(in the rows, 128 means zero)
One turn moves every row onto another: examples first, then more rows asked:
J_340: [126  93 135  88 119 112 128 149 132 152  84  92 127 138 117 131 140 157
 144 137 128]
J_498: [137 108 142 111 154  87 120 132 114 124  96  92 123 104 168 120 138 136
 117 121 121]
J_48: [151  94 123 123 148 112 122 115 106 126  86 132  84 101 126 139 137 159
 127 122 137]
J_979: [166 116 100  92 138 124 141  89 127 132 110  97 121 118 127 136 127 136
 138 120 131]
J_714: [107 120 108 122 154 124 133  85 101 139  66  89 122 121  92 158 136 137
 140 124 141]
J_638: [109 126  97 131 156 111 117 105 117 126  98  83 137 113  95 153 128 105
 153 134 125]
J_153: [113  95 107 103 144  71 130  88 123 137  94 109 123 119 108 117 105 157
 128 115 128]
J_452: [135 115 138 124 143 109 138 114  98 142 102 119 136 148  91 131 125 164
 120 122 128]
J_77: [ 75 126 135 103 147 113 106 129 115 118  76 100 131 107 141 141 131 130
 150 127 123]
J_677: [129 105 130 102 155 124 131 119 118 156  68 131  95 123 129 140 147 150
 100 112 138]
J_761: [102 126 114 115 165 108 110 123 128 122  92  92 113  89 124 139 134 113
 159 158 119]
J_696: [121 108 103 111 148  82 129 107 141 148  96 109 131 115 114  95 129 137
 141 120 103]
J_813: [104 108 130 100 155 117 140 112 117 152  77 122  93 126 162 143 148 140
 118 120 139]
J_168: [140  92 128 109 156  84 116 107 103 111  90 126  87 100 110 139 145 150
 147 135 133]
J_975: [110 136 134  96 162 125 118 129 101 122  75 102 107  90 130 154 142 136
 141 147 149]
J_315: [128 114 111 115 156  82 128  87 128 155 109 104 131 124  99 107 113 144
 129 122 123]
J_876: [120  90 139 112 121 111 128 138 126 156  86 103 137 150 122 139 135 144
 141 121 110]
J_201: [ 80 134 136  95 152 114 103 125 117 118  82  94 138 113 145 142 127 131
 146 124 131]
J_338: [100  97 117 115 164  83 129  90 140 152 102 101 130 123 107 115 122 142
 130 114 123]
J_715: [121 132 103 121 165 118 135 113 106 128  89 104 108 104 113 173 125 121
 140 161 146]
J_152: [ 94 112 131 103 141 127 129 107 102 126  63  95 126 112 128 163 119 161
 145 123 144]
J_404: [120 129 137 102 138 114 125 122 102 121 110 126 135 148 101 127 131 160
 111 114 128]
J_407: [121  91 120 112 123  97 122 148 140 144  96 107 144 124 116 128 134 133
 140 112 107]
J_399: [114 121  94 122 120  81 122 132 128 132 107 126 121 120 132 120 146 116
 131 123 109]
J_180: [122 119 143 126 155 119 144 123  94 127 106 111 131 140 101 135 142 166
 111 114 138]
J_273: [ 89 129 121 124 149 127 132  99 114 126  78  77 152 125 118 135 132 137
 147 115 117]
J_932: [138 122 129 107 161  87 132 133 117 120 113  89 129  99 159 121 144 123
 135 116 129]
J_239: [ 98 113 139 107 150 132 130 111  97 122  61  93 128 106 127 157 124 158
 148 119 143]
J_974: [125 124  89 112 122  85 143 109 113 130  92 114 104 137 127 133 157 121
 120 148 115]
J_969: [123 100 141  97 148 118 134 119 120 161  72 112 110 135 162 140 136 143
 107 114 130]
J_74: [149  86 123 119 149  91 100 120 106 113  94 116  85 127 116 140 142 129
 138 132 123]
J_872: [114  82 136 113 122 110 124 143 131 140  90  94 128 136 125 138 150 144
 158 123 117]
J_878: [167 121 107  91 141 121 132 109 111 148  92 122 100 110 109 138 145 143
 127 116 149]
J_493: [112 131 138  94 168 115 113 130 101 120  70  95 110  94 128 151 136 144
 143 153 150]
J_214: [114 133 104 128 173 117 133 105 103 126  89 107 106  94 104 163 127 124
 138 157 143]
J_344: [142 119 126 119 153 124 148 117 101 135  93 137 120 124 103 135 126 167
 112 116 132]
J_570: [112 125 107 123 161 115 132  80  97 131  66  84 124 125  96 155 137 140
 132 129 139]
J_161: [154 112 109  89 141 124 145 100 132 152 111 103 119 109 106 155 137 139
 138 125 149]
J_535: [130 129 100 107 114  89 122 115 124 127 116 125 105 116 130 136 151 123
 130 153 116]
J_618: [109 133 100 111 127  92 140 114 125 123 116 128 118 127 117 135 156 121
 133 148 108]
J_496: [110 105 133 100 167 122 128 118 134 155  89 120  95 135 156 127 127 142
 116 133 126]
J_815: [102 129 120 120 168 110 107 124 125 117  92 100 111 104 127 138 132 118
 159 168 117]
J_155: [113 125 100 126 161 106 112  97 122 131  95  83 134 119 103 156 124 101
 150 134 126]
J_957: [145 100 134 113 139  86 106 117 101 109  94 126  88 102 135 138 144 146
 129 142 124]
J_584: [142 113 125 119 163  88 135 151 107 126 109  94 122 112 152 128 127 130
 114 131 138]
J_64: [ 97 124 119 124 142 126 127  98 114 115  81  76 153 132 118 140 129 143
 152 120 113]
J_226: [158 126 101  91 138 108 131  90 129 155 113 111 108 112 112 138 130 134
 132 134 143]
J_431: [130 116 119 123 146  95 126 145 135 132 100  91 135 108 151 104 148 131
 120 119 110]

J_493 -> J_815
J_338 -> J_180
And these:
J_273 -> J_239
J_974 -> J_979
J_696 -> J_344
J_876 -> J_969

One turn moves every row onto another: examples first, then more rows asked:
J_110: [126 151 100 151 113 138 129 134 131 172 127  99 124 112 142]
J_357: [124 149 106 151 110 137 131 133 128 169 131 101 118 108 147]
J_440: [ 99 141 103 135 170 105  93 124 135 122 138 128  99 141 158]
J_862: [126 151 101 151 114 137 128 133 131 171 128  98 125 110 144]
J_892: [151 138 112 151 163 114  95 105 108 134 116 129 110 149 139]
J_971: [135 144 113 128 155 108  91 123 118 135 137 137 112 156 111]
J_475: [126 150 101 150 113 138 128 133 131 172 128  99 124 112 142]
J_321: [125 147 106 149 110 139 132 132 129 170 131 103 117 109 146]
J_817: [138 134  92 161 150 129  99 141 115 145 111 145  93 168 148]
J_527: [125 148 107 149 110 138 132 131 129 169 132 101 119 108 145]
J_306: [116 130 103 119 167 108  97 114 136 134 135 137  95 150 140]
J_159: [123 151 101 177 162 117  90 133 111 120 118 123 109 144 166]
J_105: [108 161 110 154 160 105  84 140 118 114 141 122 118 142 137]
J_623: [103 133  92 131 162 115  98 138 139 135 134 143  88 157 153]
J_95: [112 147  95 148 145 120  93 162 124 136 133 146  99 167 129]

J_105 -> J_971
J_623 -> J_440
And these:
J_527 -> J_321
J_817 -> J_159

